One turn sends every row of this set to another row. A few are shown first. Where does it send the rows asked after them?
z191: [ -2 -15   1  20  12   9  40  14 -31  17 -14  26 -11  14   7  28 -20  21
   2 -26  -7 -19   4  15 -11 -24   8 -31 -15  24 -40  -7  15  -4 -12   3
 -10  17  34  -6  -4  26  19  33   1  -9   9  21 -18   7   6 -20  20  -4
 -26   7  24  -8  27  16  -2   4  19  16 -16]
z442: [ -2 -20   2  15  10   5  36  14 -28  11 -22  22   9 -15   4  11  -3  13
 -15  -8  13  -1  -3   8   8 -27  23 -24 -16  27 -35   3   2   9 -15   2
 -13   2  29 -19  -3  35  16  30  12  -7  -3  29 -27  26   1  -6  23  -8
 -14  12   5  -2 -10 -11  -9 -15  20  -1 -15]
z929: [-16 -20 -10   5   0   6  -3  -1 -16   9   8   1  -2  10   6  17  25  14
 -12 -18  21 -11 -18 -22   3 -28  -4   7  15 -10  -8  -5  25 -13 -10 -20
   4  10  18  25   2  -4  -5   7 -11   0 -36  17 -24  13 -12   4   5  -2
 -29 -15  13  22  12   0   5 -19  -3   9  -9]
z751: [ -4  -8  -8  11  27 -19   9 -17 -18  15   3  -2  11  17   6  30  -4  24
  -8 -21  12 -12  -6   9   3 -15   9   1  32  21 -17   5  17  -9  -2 -17
   2  15   8   8  15   0   3  -6  -6   2  11  42 -15 -19  -6  -7 -12 -18
 -40  -8   8  -1  15 -19 -24 -18  17  26 -11]
z360: [-36 -22   1 -10 -13  27   3  -1 -18   2  18  18  14   0  -2  -6  -7   7
  -9 -18   8  -4  11   4   2 -34  -4 -28 -17  -5 -12  -9 -31  10   2 -13
   0  -8  13  14 -18  12   8  14   0  11  -9  34 -11  19   6 -13  11  -2
 -45 -10  -9  -3   4  36  12  11  32 -11 -12]
z402: [  3  -5   0  -2 -12  -7 -11  -9 -20   0   2   5 -10  18  -4  23  14   2
 -10 -23  20  12  17  33 -22 -42   1 -12   1 -13 -10  -8 -13   2 -17  -3
  -9 -38  23  -8  12 -28   5  -2 -10  18  -6  21 -30 -19 -15   8  14  -5
 -11 -25  18  14  19  18  -3 -34  23   4 -21]
z52: [  1 -17  16   7  -8 -13  10   5   4   3   6   8  -9  10  -3  21  16 -10
 -20   1  20 -18  19  43 -23 -28   8 -18  -8 -30  12  -2   7  -7   4   3
 -13 -27  17  -7   9 -27   5  -9   2  -5 -10  47 -29  23  -2   1  19 -19
  -4 -11  -5  -4  19  -7  -8  -2  35   6   2]
z812: [-18 -20 -16  -1  -4  21  26  17 -11   8   2  12   6  24   2  23 -12   6
 -12 -19  -9   1   8  17   2 -18  -3 -21   0 -11 -21 -16 -34  -1   5  -7
  -3   0  13   5 -17   3   9  -4  -5   4 -15  37  -2  11  28  -9 -18   6
 -29 -31  16   0  10  43   3 -14  47   8  -3]
z376: [-14  -7   3 -13 -36  -9  12  -9  -8  15   2   6  -5  24   8  24  11  -5
  -5 -11   9 -10  36  25 -19 -22 -26 -27   0  -5 -13  -3   6  -7  -6 -18
   2 -41  33 -10 -13  -2  12 -10   4   0  -2  18 -38 -10 -30   4  15  -3
 -15  -3   2  -6  25   2 -10   9  21 -11  16]
z905: [ -5 -11   2  39  -3   8  27  16 -44   5  -8  32   1  12   0  23 -14   4
 -15 -27  13  -1  -3  21 -20 -32  20 -25 -17  14 -37   7   1   2 -16  16
 -10  15  25 -26  -6  26  16  29  19 -11  19  28   1  -5   3   3   5  14
 -16  12  20  -6   5   1 -12 -29  31   1  -1]
z830: [ -2 -26 -35   7  15  15  19  15   7  17  18   4 -11  15  16  25  17  -2
  -2 -30  21 -20  12  12 -42 -17 -19   4  -3 -14 -18   4   5 -10   6   6
  10   2   5   5  12 -13   4  14  -4  -3   2  37 -17  14  -9 -16 -35  -5
 -15   5  34  -2  31 -13   0 -22  20   7  19]
z264: [-18 -43  -6  -7 -14  31  17  25  -3 -16  -3  23   9   6  -5  11  19   2
  -4 -17   5  -4  17  23  -3 -34  -4 -27 -16 -14 -11 -22 -32   0   5   7
  -3 -12   7 -12 -30   4   6  14   7  -5   3  46   3   6  10  -4  -2  -3
 -22   7  14  -2  -1  27  18  -8  49 -16   6]
z456: [  9 -21 -10   7  30  -5  11  -6   2 -11 -18  11   0   9   6  27  25  23
   1 -18   6  -8   9  19 -16 -14   2  -9  16   2 -20  13  18  -9   6   9
   3   9  10 -25 -12  -4  17  10  -3 -16  31  46 -11 -23 -21   8 -21 -27
 -18   9  25  -3  10 -31  -3  -4  33  10  18]
z454: [-21  -5 -15   6 -10   6 -22   8 -20 -14   0  25   6  -7  15   0  15  15
  15  -6  16 -20   2  -1 -21 -42  -8   7 -26  -8 -23   2  12  -7   5   0
  -3 -20  -3  -9 -12  -9   7   8  -1 -15  -4  34 -29  -7 -29  -2 -10   9
 -26   4  21   9 -10 -15   7  -5   9 -17  31]
z116: [-11  -7   1   1  10  -1 -15 -20 -13  -6  10  25  14  -9  12   3  17  37
  15 -16  23 -21  -3  16  -2 -37   3 -12  17  14 -17  17  10  -4  -7 -11
  -4   8  11  -7  -3   8  18  15  -1   0  17  39 -11 -28 -27   7   9 -16
 -33  19  -3  12   0 -25 -18  10   3   2  -4]

z52 -> z402
z360 -> z264
Now find these:
z456 -> z751
z830 -> z929
z191 -> z442

One turn sends every row of this set to another row. A few are shown first. Where does it send the rows asked after them?
z322: [-37   9  23   6 -10  -8  10  15  -4   8  -4 -45   1  20 -34  -6   6   5]
z94: [-31  10 -36   3  16   9  35  -3   5  22 -17 -37  10   4  -1   9  20  27]
z232: [-24 -33 -10  -2  -7  -6  45  10   5  -8  16 -14  16  20  17  -2  18  17]
z859: [-23 -26  -6  -2  -6  -4  48  17 -14 -11  22 -19  18  15   7  -2  11  -1]
z263: [-31  14 -11   8  11  20  32   2   9  23 -26 -40   0   1  -4   5  30  35]
z256: [-32 -28   4  -4 -27  -7  26  10   7 -17  20 -15  13  -1 -14  -4   8   9]
z761: [-34  14 -23  -5  11   8  37   7   0  26 -20 -42  -1  -4 -21   9  25  23]
z797: [-25  17 -18  19  17  24  31  -4  -2  14 -17 -38  13   5  12   5  21  25]
z828: [-21 -28   1   6  -7   3  44  14  -6 -14  19 -17  19  18  18  -3  15   8]
z280: [-31 -29   6  -1 -26  -4  23   7  12 -18  18 -13  13   0  -9  -4  10  14]
z210: [-30  22  -9   2  13  18  38  12 -20  19 -17 -44   4  -5 -22   7  20   8]
z33: [-25  21 -17  15  16  24  36   3 -22  12 -11 -40  17   0  -2   7  14   9]
z927: [-31 -26   9   3 -26  -1  24   9   6 -21  19 -13  14   2  -7  -6  10  11]
z718: [-25 -33 -17  -9  -5 -11  48  13  -3  -7  20 -18  15  17   5   0  13   7]
z778: [-30 -26   9  -1 -27  -3  25  11   2 -20  19 -15  15  -2 -11  -4   8   5]
z397: [-40   1  10  -3 -10 -17  10  13   8  13  -6 -45  -3  20 -36  -5   9  14]
z200: [-39   0  17   6 -11  -9   6   8  19  11 -11 -41  -3  24 -23  -7  14  26]
z174: [-35   6  29  16 -11   0   6  11   6   6  -7 -42   0  22 -21 -10  12  17]
z642: [-27  22   3  18  12  29  33   7 -10  16 -20 -41   6  -2  -5   4  27  21]
z106: [-29  16 -35  -1  17   9  38   4 -14  21 -10 -42  11  -2 -13  10  13   9]

z397 -> z322
z94 -> z106
z828 -> z232
Now find these:
z642 -> z263
z280 -> z256

